In the data rows, zero lies at 4.5, halfway between 4 and 5.
Every row has a hidden score. How much higher is the second row's score than the first row's in each pair? 15 means about the same, 30 much higher and 0 much lower. The score is a weighted sum of the row's numbers plus the product of two more (or one squared), each taken from its middle value.
(4, 3, 5, 4, 3, 4, 5, 3, 5, 3, 3, 5, 6, 5)
(4, 5, 6, 4, 3, 4, 5, 3, 6, 5, 3, 4, 3, 3) -> 13
(6, 5, 7, 4, 5, 6, 5, 6, 7, 4, 4, 4, 4, 7)
(4, 3, 5, 4, 3, 4, 5, 2, 5, 3, 2, 5, 6, 6) -> 20
(8, 6, 6, 5, 5, 4, 2, 5, 6, 6, 3, 7, 6, 4)
(7, 6, 6, 5, 5, 2, 4, 6, 6, 0, 6, 6, 7, 5) -> 17
(4, 4, 4, 7, 0, 6, 7, 5, 6, 6, 3, 5, 4, 6)
(4, 4, 4, 4, 2, 4, 6, 5, 2, 3, 5, 4, 6, 4) -> 20
(4, 6, 3, 4, 5, 5, 3, 5, 2, 4, 4, 7, 7, 0)
(2, 5, 6, 5, 6, 2, 5, 5, 3, 5, 3, 2, 4, 7) -> 6
(2, 6, 4, 4, 7, 5, 4, 6, 6, 6, 6, 4, 4, 5)
(6, 8, 2, 3, 4, 2, 4, 4, 5, 4, 3, 5, 5, 2) -> 19
(3, 3, 2, 5, 4, 3, 5, 3, 7, 5, 5, 5, 3, 8)
(3, 3, 4, 3, 6, 3, 5, 4, 5, 6, 9, 6, 6, 4) -> 25
(3, 4, 5, 6, 5, 3, 4, 5, 3, 5, 5, 3, 3, 4)
(3, 5, 4, 5, 2, 4, 5, 3, 6, 7, 5, 4, 2, 6) -> 16
(4, 4, 4, 7, 0, 6, 7, 5, 5, 6, 3, 5, 4, 6)
(3, 4, 4, 7, 2, 7, 4, 4, 5, 5, 6, 7, 4, 7) -> 12
(4, 4, 1, 7, 5, 5, 6, 5, 4, 7, 4, 5, 6, 4)
(5, 5, 4, 5, 4, 5, 2, 4, 7, 7, 5, 4, 2, 4) -> 14
(4, 3, 6, 4, 3, 4, 8, 5, 4, 3, 2, 5, 6, 5)
(4, 6, 7, 4, 5, 2, 6, 2, 7, 3, 5, 5, 5, 0) -> 18
(3, 8, 2, 6, 6, 6, 4, 3, 5, 5, 3, 4, 2, 4)
(5, 5, 4, 2, 1, 6, 4, 1, 6, 6, 3, 5, 5, 4) -> 22
(3, 8, 6, 6, 8, 5, 6, 6, 7, 4, 3, 6, 3, 6)
(7, 3, 5, 5, 0, 4, 4, 1, 4, 6, 6, 5, 5, 5) -> 20
(7, 6, 6, 5, 5, 4, 3, 6, 6, 6, 3, 7, 7, 4)
(2, 3, 6, 5, 6, 6, 8, 1, 4, 5, 3, 2, 3, 5) -> 2
(5, 5, 2, 5, 4, 5, 2, 5, 3, 3, 1, 5, 5, 6)
(2, 2, 5, 7, 6, 7, 6, 5, 2, 2, 5, 2, 6, 7) -> 14
(3, 4, 5, 6, 5, 3, 5, 6, 5, 7, 3, 4, 4, 4)
(4, 5, 4, 3, 5, 6, 7, 6, 4, 2, 1, 7, 7, 6) -> 20
(4, 4, 2, 7, 5, 3, 4, 4, 6, 5, 6, 8, 6, 4)
(6, 3, 5, 5, 5, 1, 2, 3, 5, 5, 3, 5, 3, 1) -> 17
(4, 4, 5, 6, 5, 2, 5, 5, 2, 5, 5, 3, 3, 4)
(4, 5, 4, 7, 3, 3, 4, 5, 6, 5, 5, 5, 4, 4) -> 15
(5, 4, 6, 3, 6, 4, 4, 5, 7, 5, 2, 5, 4, 4)
(5, 6, 3, 2, 2, 4, 3, 5, 3, 7, 3, 5, 6, 5) -> 17
(2, 4, 4, 4, 2, 4, 4, 8, 5, 6, 4, 4, 5, 4)
(2, 7, 5, 2, 4, 5, 6, 3, 6, 5, 1, 3, 3, 5) -> 11
(6, 4, 4, 5, 3, 5, 2, 6, 8, 3, 5, 5, 5, 3)
(3, 4, 6, 6, 2, 4, 4, 7, 3, 3, 8, 4, 1, 6) -> 12
(5, 4, 7, 4, 4, 4, 4, 6, 5, 2, 5, 3, 6, 2)
(3, 7, 3, 7, 4, 7, 4, 8, 3, 6, 6, 6, 3, 5) -> 7
(3, 2, 2, 3, 5, 2, 3, 5, 6, 4, 3, 3, 2, 1)
(3, 6, 3, 5, 5, 4, 4, 5, 4, 2, 3, 4, 5, 5) -> 12
(4, 6, 4, 4, 4, 8, 2, 7, 6, 4, 4, 4, 2, 5)
(3, 7, 3, 4, 5, 5, 4, 7, 4, 6, 4, 7, 6, 2) -> 21
(4, 5, 5, 3, 4, 5, 6, 6, 4, 3, 1, 7, 6, 5)
(3, 2, 5, 2, 4, 3, 6, 6, 7, 2, 6, 4, 5, 6) -> 16
(4, 4, 6, 3, 5, 3, 5, 6, 4, 3, 5, 3, 6, 2)
(4, 5, 7, 4, 3, 5, 5, 3, 6, 4, 3, 5, 3, 3) -> 7
(2, 7, 3, 7, 5, 6, 3, 7, 3, 6, 6, 7, 3, 5)
(2, 7, 5, 6, 6, 4, 4, 7, 3, 7, 4, 5, 6, 6) -> 22
(5, 6, 2, 7, 4, 4, 5, 4, 8, 4, 5, 1, 6, 4)
(5, 3, 6, 5, 5, 1, 2, 3, 5, 6, 4, 5, 3, 1) -> 12
(3, 4, 3, 2, 5, 6, 3, 4, 6, 7, 3, 5, 8, 3)
(5, 5, 6, 4, 5, 4, 3, 1, 7, 6, 5, 6, 4, 5) -> 7
(7, 6, 6, 6, 6, 2, 3, 5, 6, 1, 6, 6, 7, 5)
(4, 6, 4, 5, 4, 5, 5, 5, 6, 5, 2, 5, 4, 3) -> 10
(4, 6, 5, 3, 4, 3, 6, 4, 3, 4, 3, 3, 5, 7)
(5, 5, 6, 6, 5, 3, 3, 5, 4, 6, 4, 3, 6, 5) -> 17
(5, 3, 1, 3, 6, 5, 2, 7, 3, 4, 4, 4, 2, 4)
(4, 8, 4, 4, 6, 4, 6, 3, 4, 3, 5, 6, 5, 4) -> 22
(4, 5, 4, 4, 5, 5, 3, 5, 2, 5, 5, 6, 7, 0)
(8, 5, 4, 3, 4, 5, 5, 4, 6, 3, 4, 6, 7, 5) -> 13
(3, 7, 6, 5, 5, 2, 6, 5, 1, 5, 7, 3, 2, 3)
(2, 2, 5, 7, 6, 7, 2, 4, 4, 4, 5, 3, 5, 3) -> 11
(0, 3, 4, 0, 6, 7, 6, 5, 3, 5, 6, 4, 2, 3)
(5, 4, 4, 6, 5, 1, 5, 7, 4, 4, 2, 4, 4, 5) -> 7
(6, 5, 8, 4, 6, 7, 5, 6, 7, 3, 4, 4, 5, 7)
(5, 0, 4, 4, 2, 9, 4, 5, 4, 5, 4, 2, 7, 4) -> 22
(7, 4, 5, 4, 5, 1, 3, 4, 5, 6, 4, 5, 2, 1)
(8, 5, 7, 5, 5, 4, 2, 5, 6, 6, 3, 7, 6, 5) -> 16
(5, 4, 5, 6, 5, 6, 6, 4, 8, 5, 3, 2, 6, 3)
(6, 6, 3, 2, 4, 5, 4, 4, 5, 5, 5, 3, 2, 4) -> 15
(4, 3, 4, 5, 7, 3, 6, 8, 6, 3, 2, 7, 5, 6)
(6, 4, 5, 3, 4, 7, 6, 6, 5, 3, 3, 6, 5, 6) -> 18
(2, 5, 6, 5, 6, 6, 2, 5, 6, 5, 4, 4, 4, 8)
(6, 3, 6, 4, 4, 7, 5, 6, 4, 3, 4, 5, 1, 5) -> 16
(2, 6, 3, 3, 7, 5, 4, 6, 6, 5, 5, 4, 4, 5)
(1, 4, 7, 4, 7, 7, 7, 1, 4, 5, 3, 2, 3, 5) -> 6
(5, 6, 5, 5, 4, 5, 6, 3, 4, 3, 5, 5, 6, 4)
(5, 4, 3, 2, 4, 3, 2, 5, 3, 3, 3, 3, 7, 3) -> 18
(4, 7, 4, 3, 5, 4, 6, 4, 5, 6, 4, 6, 3, 6)
(3, 8, 3, 5, 6, 7, 4, 3, 5, 5, 4, 4, 2, 5) -> 12
(3, 3, 4, 4, 7, 3, 6, 4, 6, 8, 5, 5, 1, 5)
(3, 7, 2, 5, 5, 1, 3, 6, 1, 8, 3, 4, 7, 5) -> 15
(6, 6, 2, 5, 3, 6, 2, 2, 3, 6, 6, 8, 1, 0)
(5, 4, 4, 4, 3, 4, 4, 4, 6, 0, 6, 7, 3, 5) -> 12
(5, 6, 5, 4, 3, 4, 3, 5, 8, 2, 4, 4, 5, 3)
(4, 5, 9, 7, 5, 4, 7, 3, 5, 5, 3, 6, 4, 4) -> 7
(4, 4, 5, 5, 2, 6, 4, 5, 5, 4, 4, 3, 3, 5)
(5, 7, 4, 6, 6, 4, 3, 5, 6, 6, 4, 2, 5, 8) -> 14
(7, 3, 3, 3, 4, 5, 2, 6, 4, 5, 4, 3, 2, 7)
(4, 6, 5, 7, 6, 5, 1, 6, 3, 4, 6, 2, 2, 6) -> 13
(3, 4, 3, 5, 5, 6, 5, 4, 4, 5, 5, 4, 5, 7)
(3, 6, 3, 5, 5, 5, 2, 4, 1, 5, 5, 6, 7, 0) -> 23
(8, 3, 6, 2, 3, 4, 5, 6, 3, 4, 6, 4, 4, 5)
(2, 4, 7, 4, 5, 7, 1, 4, 3, 7, 5, 5, 4, 7) -> 6
(4, 6, 4, 4, 5, 6, 3, 5, 1, 4, 4, 6, 6, 0)
(7, 5, 6, 6, 3, 4, 3, 5, 3, 3, 1, 4, 4, 7) -> 8
(1, 4, 4, 4, 1, 3, 4, 8, 5, 6, 4, 4, 5, 3)
(7, 5, 5, 3, 2, 4, 6, 5, 2, 4, 4, 1, 5, 2) -> 18
(3, 6, 6, 4, 4, 2, 6, 3, 6, 3, 5, 5, 5, 0)
(3, 5, 5, 4, 5, 7, 6, 4, 3, 4, 6, 6, 6, 5) -> 9
(5, 5, 6, 3, 3, 6, 5, 4, 5, 5, 6, 6, 5, 1)
(5, 2, 6, 6, 5, 6, 5, 4, 6, 5, 9, 4, 5, 5) -> 12
(5, 4, 4, 5, 4, 3, 6, 7, 5, 5, 2, 6, 4, 4)
(7, 3, 2, 4, 3, 6, 6, 4, 5, 7, 8, 3, 5, 4) -> 27
(4, 4, 3, 8, 5, 4, 5, 3, 6, 5, 6, 8, 6, 3)
(2, 3, 6, 2, 7, 7, 6, 4, 4, 7, 6, 4, 4, 6) -> 10
(5, 4, 3, 6, 5, 4, 3, 4, 7, 8, 5, 4, 2, 4)
(6, 7, 4, 3, 3, 2, 0, 2, 5, 6, 6, 3, 4, 7) -> 15
(6, 6, 3, 4, 4, 5, 2, 2, 2, 6, 6, 8, 1, 0)
(3, 6, 3, 4, 9, 3, 3, 1, 6, 1, 4, 3, 6, 4) -> 17
(3, 8, 1, 4, 5, 5, 5, 4, 3, 6, 6, 4, 1, 5)
(4, 3, 3, 4, 5, 3, 6, 7, 3, 3, 6, 4, 3, 7) -> 15
(5, 4, 3, 5, 7, 5, 4, 4, 3, 2, 3, 5, 4, 5)
(5, 5, 8, 4, 5, 6, 4, 3, 5, 5, 4, 3, 4, 8) -> 10
(5, 2, 3, 6, 4, 5, 8, 8, 4, 6, 3, 6, 8, 8)
(0, 3, 7, 3, 5, 6, 5, 3, 3, 5, 4, 3, 3, 7) -> 6
(3, 3, 4, 3, 6, 3, 5, 4, 5, 6, 9, 6, 6, 4)
(5, 4, 7, 3, 5, 5, 5, 4, 5, 5, 4, 3, 4, 8) -> 4
(5, 7, 5, 5, 7, 4, 4, 4, 2, 6, 5, 8, 6, 4)
(4, 5, 1, 4, 5, 3, 6, 3, 4, 3, 3, 4, 4, 3) -> 13
(4, 6, 5, 8, 6, 2, 2, 1, 5, 6, 5, 4, 8, 4)
(5, 4, 5, 4, 3, 4, 4, 4, 5, 0, 6, 8, 4, 5) -> 6
(5, 4, 3, 3, 6, 6, 8, 4, 7, 3, 2, 2, 3, 4)
(3, 7, 5, 6, 6, 4, 4, 6, 3, 7, 4, 5, 5, 6) -> 12
(9, 4, 3, 3, 6, 2, 5, 7, 1, 4, 6, 4, 6, 6)
(6, 3, 3, 4, 3, 5, 6, 2, 5, 4, 3, 3, 7, 5) -> 18
(4, 8, 3, 5, 4, 2, 3, 6, 0, 7, 2, 4, 6, 6)
(8, 2, 2, 2, 2, 4, 5, 5, 2, 6, 7, 3, 4, 4) -> 27
(4, 4, 5, 5, 5, 0, 7, 4, 4, 7, 6, 7, 5, 3)
(2, 5, 2, 6, 6, 3, 4, 7, 5, 4, 4, 7, 4, 4) -> 4
(8, 3, 6, 3, 3, 4, 5, 6, 3, 4, 6, 4, 4, 4)
(6, 7, 4, 1, 3, 5, 2, 5, 4, 5, 2, 5, 7, 0) -> 20
(4, 5, 5, 2, 1, 7, 4, 1, 6, 6, 3, 5, 5, 5)
(2, 5, 5, 3, 5, 4, 4, 5, 5, 5, 6, 5, 2, 8) -> 11
(3, 7, 2, 4, 4, 4, 5, 5, 7, 6, 4, 7, 3, 4)
(6, 8, 1, 3, 4, 2, 5, 4, 6, 4, 4, 6, 5, 1) -> 22
(3, 7, 2, 5, 5, 1, 4, 6, 1, 8, 2, 4, 7, 6)
(3, 7, 3, 4, 5, 1, 3, 6, 0, 7, 2, 4, 5, 5) -> 13
(3, 4, 6, 6, 3, 3, 4, 7, 2, 3, 8, 4, 1, 6)
(5, 7, 4, 6, 2, 4, 6, 4, 6, 7, 4, 5, 1, 3) -> 18
(4, 4, 7, 3, 5, 4, 4, 6, 4, 3, 5, 2, 5, 2)
(9, 2, 8, 6, 6, 4, 4, 4, 6, 6, 6, 4, 5, 5) -> 10
(5, 4, 2, 6, 5, 6, 4, 7, 5, 4, 5, 1, 4, 7)
(9, 4, 4, 4, 5, 2, 5, 7, 1, 3, 6, 4, 6, 6) -> 19
(4, 6, 3, 4, 4, 5, 3, 3, 9, 7, 3, 5, 6, 1)
(5, 6, 5, 3, 5, 4, 5, 4, 5, 5, 6, 6, 3, 5) -> 9
(5, 3, 0, 3, 6, 4, 2, 7, 3, 5, 4, 4, 2, 4)
(6, 1, 4, 6, 5, 4, 5, 8, 2, 5, 2, 2, 3, 5) -> 20
(4, 1, 2, 6, 5, 6, 5, 1, 3, 4, 5, 6, 4, 2)
(2, 6, 3, 7, 3, 4, 4, 5, 4, 4, 3, 6, 5, 5) -> 11
(5, 7, 6, 3, 4, 5, 9, 4, 4, 4, 4, 5, 5, 4)
(4, 6, 8, 4, 5, 5, 3, 6, 5, 6, 5, 9, 1, 6) -> 7
(4, 4, 5, 3, 6, 4, 4, 5, 7, 4, 2, 5, 5, 4)
(4, 6, 6, 6, 5, 5, 5, 5, 4, 3, 5, 4, 3, 9) -> 7
(4, 6, 8, 6, 4, 5, 6, 4, 1, 4, 2, 4, 3, 4)
(4, 6, 3, 4, 7, 5, 6, 3, 4, 5, 8, 4, 7, 6) -> 25
(5, 4, 3, 3, 4, 6, 4, 4, 5, 4, 5, 6, 5, 4)
(6, 6, 4, 3, 6, 4, 2, 4, 2, 6, 7, 5, 3, 5) -> 11
(5, 0, 3, 3, 2, 9, 4, 5, 4, 5, 3, 2, 7, 4)
(4, 6, 3, 8, 2, 1, 3, 8, 4, 4, 3, 5, 3, 5) -> 4
(4, 3, 5, 7, 1, 4, 0, 3, 1, 7, 3, 3, 6, 4)
(8, 4, 3, 4, 5, 2, 5, 8, 1, 4, 7, 4, 6, 6) -> 16
(4, 7, 3, 6, 2, 5, 6, 3, 7, 7, 4, 5, 1, 3)
(8, 4, 6, 4, 3, 4, 5, 5, 3, 4, 6, 4, 3, 4) -> 15
(2, 4, 4, 4, 2, 5, 5, 3, 4, 4, 3, 3, 7, 5)
(3, 7, 5, 6, 6, 4, 4, 7, 3, 7, 4, 5, 6, 5) -> 13
(5, 3, 5, 4, 3, 6, 2, 8, 4, 2, 5, 5, 7, 6)
(4, 2, 5, 4, 2, 3, 5, 3, 5, 3, 3, 6, 5, 6) -> 14
(2, 4, 2, 7, 5, 3, 5, 7, 5, 3, 3, 7, 4, 4)
(9, 2, 7, 6, 5, 4, 4, 3, 7, 6, 6, 3, 5, 5) -> 21
(3, 6, 5, 3, 4, 3, 6, 3, 3, 3, 3, 3, 5, 7)
(4, 4, 4, 7, 0, 5, 7, 5, 5, 6, 3, 5, 4, 6) -> 15
(4, 6, 6, 6, 3, 3, 7, 5, 7, 1, 3, 5, 4, 4)
(3, 6, 5, 3, 4, 4, 5, 7, 7, 9, 2, 2, 3, 3) -> 16
(5, 5, 4, 5, 9, 4, 5, 3, 6, 6, 7, 9, 3, 3)
(5, 4, 6, 4, 3, 6, 4, 4, 5, 5, 5, 6, 6, 1) -> 20
(5, 6, 2, 5, 5, 5, 3, 5, 3, 3, 1, 5, 4, 6)
(9, 4, 4, 3, 5, 2, 6, 8, 1, 3, 7, 4, 6, 6) -> 23
(5, 6, 5, 5, 4, 6, 4, 5, 5, 4, 3, 7, 3, 4)
(3, 6, 4, 5, 7, 4, 5, 3, 5, 4, 1, 6, 8, 6) -> 28
(6, 4, 4, 4, 4, 6, 4, 7, 3, 3, 3, 3, 5, 5)
(6, 3, 3, 4, 3, 4, 6, 2, 6, 4, 3, 2, 7, 6) -> 19
(5, 3, 5, 6, 5, 6, 4, 4, 7, 7, 3, 7, 7, 5)
(5, 1, 4, 5, 5, 5, 5, 7, 2, 5, 3, 2, 3, 5) -> 11
(2, 5, 2, 7, 5, 3, 5, 7, 5, 3, 4, 6, 4, 4)
(6, 4, 5, 8, 2, 4, 7, 1, 5, 6, 5, 2, 4, 2) -> 23
(6, 4, 6, 5, 5, 1, 2, 4, 5, 6, 4, 4, 3, 0)
(5, 4, 3, 7, 0, 5, 7, 5, 6, 5, 2, 5, 4, 6) -> 12
(5, 5, 6, 5, 5, 4, 4, 6, 5, 5, 7, 6, 4, 6)
(4, 6, 3, 3, 4, 6, 4, 3, 3, 5, 5, 5, 2, 4) -> 16
(5, 6, 5, 3, 3, 2, 1, 3, 5, 6, 7, 3, 4, 6)
(5, 7, 4, 4, 7, 6, 6, 8, 3, 7, 2, 3, 6, 5) -> 15
(1, 3, 4, 0, 6, 6, 6, 5, 3, 5, 6, 4, 2, 3)
(5, 3, 7, 3, 6, 5, 3, 3, 4, 5, 7, 5, 6, 3) -> 10
(3, 4, 8, 7, 5, 5, 5, 7, 3, 5, 5, 1, 4, 3)
(2, 4, 5, 2, 6, 5, 1, 6, 4, 2, 7, 4, 6, 1) -> 22
(6, 5, 3, 5, 7, 5, 3, 4, 4, 2, 3, 5, 3, 6)
(4, 6, 7, 6, 5, 5, 5, 4, 5, 3, 5, 4, 3, 8) -> 13
(8, 5, 5, 4, 3, 5, 5, 4, 7, 3, 4, 5, 6, 4)
(4, 6, 7, 5, 5, 4, 5, 5, 4, 3, 5, 4, 4, 8) -> 7
(4, 6, 7, 4, 5, 5, 4, 4, 4, 5, 6, 6, 5, 4)
(2, 2, 6, 6, 6, 7, 6, 6, 2, 3, 5, 3, 6, 6) -> 12
(4, 6, 7, 8, 8, 2, 2, 1, 2, 4, 4, 1, 7, 3)
(3, 1, 5, 3, 7, 8, 6, 3, 7, 3, 5, 2, 4, 3) -> 10
(5, 5, 4, 7, 3, 3, 3, 5, 7, 5, 5, 5, 3, 5)
(9, 1, 8, 7, 6, 4, 3, 4, 7, 6, 6, 3, 5, 5) -> 15
(5, 7, 4, 3, 4, 4, 5, 5, 5, 5, 4, 6, 3, 6)
(6, 4, 3, 4, 6, 8, 7, 3, 4, 2, 5, 7, 5, 2) -> 20
(4, 4, 6, 7, 2, 6, 5, 5, 3, 5, 4, 4, 4, 5)
(2, 4, 6, 3, 7, 6, 7, 5, 5, 7, 6, 4, 4, 6) -> 16
(4, 3, 5, 4, 2, 4, 5, 3, 5, 4, 2, 6, 5, 6)
(3, 4, 4, 3, 4, 6, 4, 1, 6, 0, 6, 2, 3, 6) -> 13
(3, 4, 4, 3, 2, 5, 4, 3, 4, 4, 3, 3, 7, 5)
(5, 7, 6, 5, 6, 4, 5, 4, 2, 5, 5, 7, 6, 4) -> 14
(5, 5, 4, 5, 8, 4, 6, 3, 6, 5, 6, 9, 3, 4)
(6, 3, 4, 4, 4, 4, 6, 2, 6, 5, 3, 3, 7, 6) -> 20
(3, 5, 5, 3, 2, 1, 6, 2, 2, 3, 0, 3, 0, 1)
(5, 5, 4, 2, 2, 4, 3, 5, 4, 7, 2, 4, 6, 5) -> 17
(3, 8, 2, 5, 4, 1, 4, 6, 0, 8, 2, 4, 6, 5)
(6, 3, 4, 4, 3, 5, 5, 2, 5, 4, 3, 3, 7, 6) -> 20
(3, 5, 1, 4, 4, 5, 6, 4, 4, 6, 7, 7, 4, 7)
(5, 4, 5, 6, 5, 6, 5, 4, 7, 4, 3, 2, 6, 4) -> 18
(5, 5, 4, 6, 5, 1, 6, 7, 3, 4, 2, 4, 4, 5)
(3, 6, 7, 8, 8, 2, 2, 1, 2, 4, 4, 0, 7, 3) -> 22
(6, 6, 7, 5, 7, 6, 6, 4, 4, 2, 6, 3, 5, 6)
(6, 4, 5, 7, 2, 4, 7, 2, 4, 5, 5, 2, 5, 2) -> 24
(5, 6, 2, 5, 7, 5, 6, 3, 5, 5, 7, 4, 6, 7)
(4, 4, 4, 4, 4, 4, 1, 5, 4, 4, 4, 6, 5, 5) -> 13
(1, 4, 4, 4, 1, 3, 4, 7, 5, 6, 5, 4, 5, 4)
(6, 3, 4, 3, 5, 6, 8, 3, 6, 3, 3, 1, 4, 5) -> 13
(2, 8, 2, 4, 4, 3, 4, 6, 4, 6, 7, 3, 6, 5)
(6, 3, 4, 4, 3, 5, 6, 2, 5, 4, 3, 3, 8, 6) -> 17
(3, 3, 4, 3, 5, 5, 4, 2, 6, 0, 5, 2, 4, 6)
(4, 5, 6, 7, 5, 5, 6, 5, 6, 2, 7, 5, 5, 4) -> 17
(3, 4, 3, 5, 6, 6, 5, 3, 3, 5, 6, 5, 5, 7)
(3, 5, 1, 5, 4, 5, 5, 3, 4, 7, 7, 7, 4, 8) -> 13
(1, 4, 2, 3, 5, 1, 5, 4, 5, 4, 5, 3, 4, 5)
(4, 5, 2, 4, 3, 9, 5, 5, 6, 3, 5, 8, 7, 4) -> 19
(6, 3, 6, 9, 4, 3, 2, 2, 4, 3, 4, 2, 4, 6)
(5, 3, 4, 4, 4, 7, 5, 6, 5, 5, 5, 5, 1, 7) -> 16
(3, 4, 5, 6, 5, 3, 5, 6, 5, 7, 2, 3, 4, 4)
(3, 3, 5, 3, 2, 5, 5, 3, 4, 4, 3, 3, 6, 5) -> 17
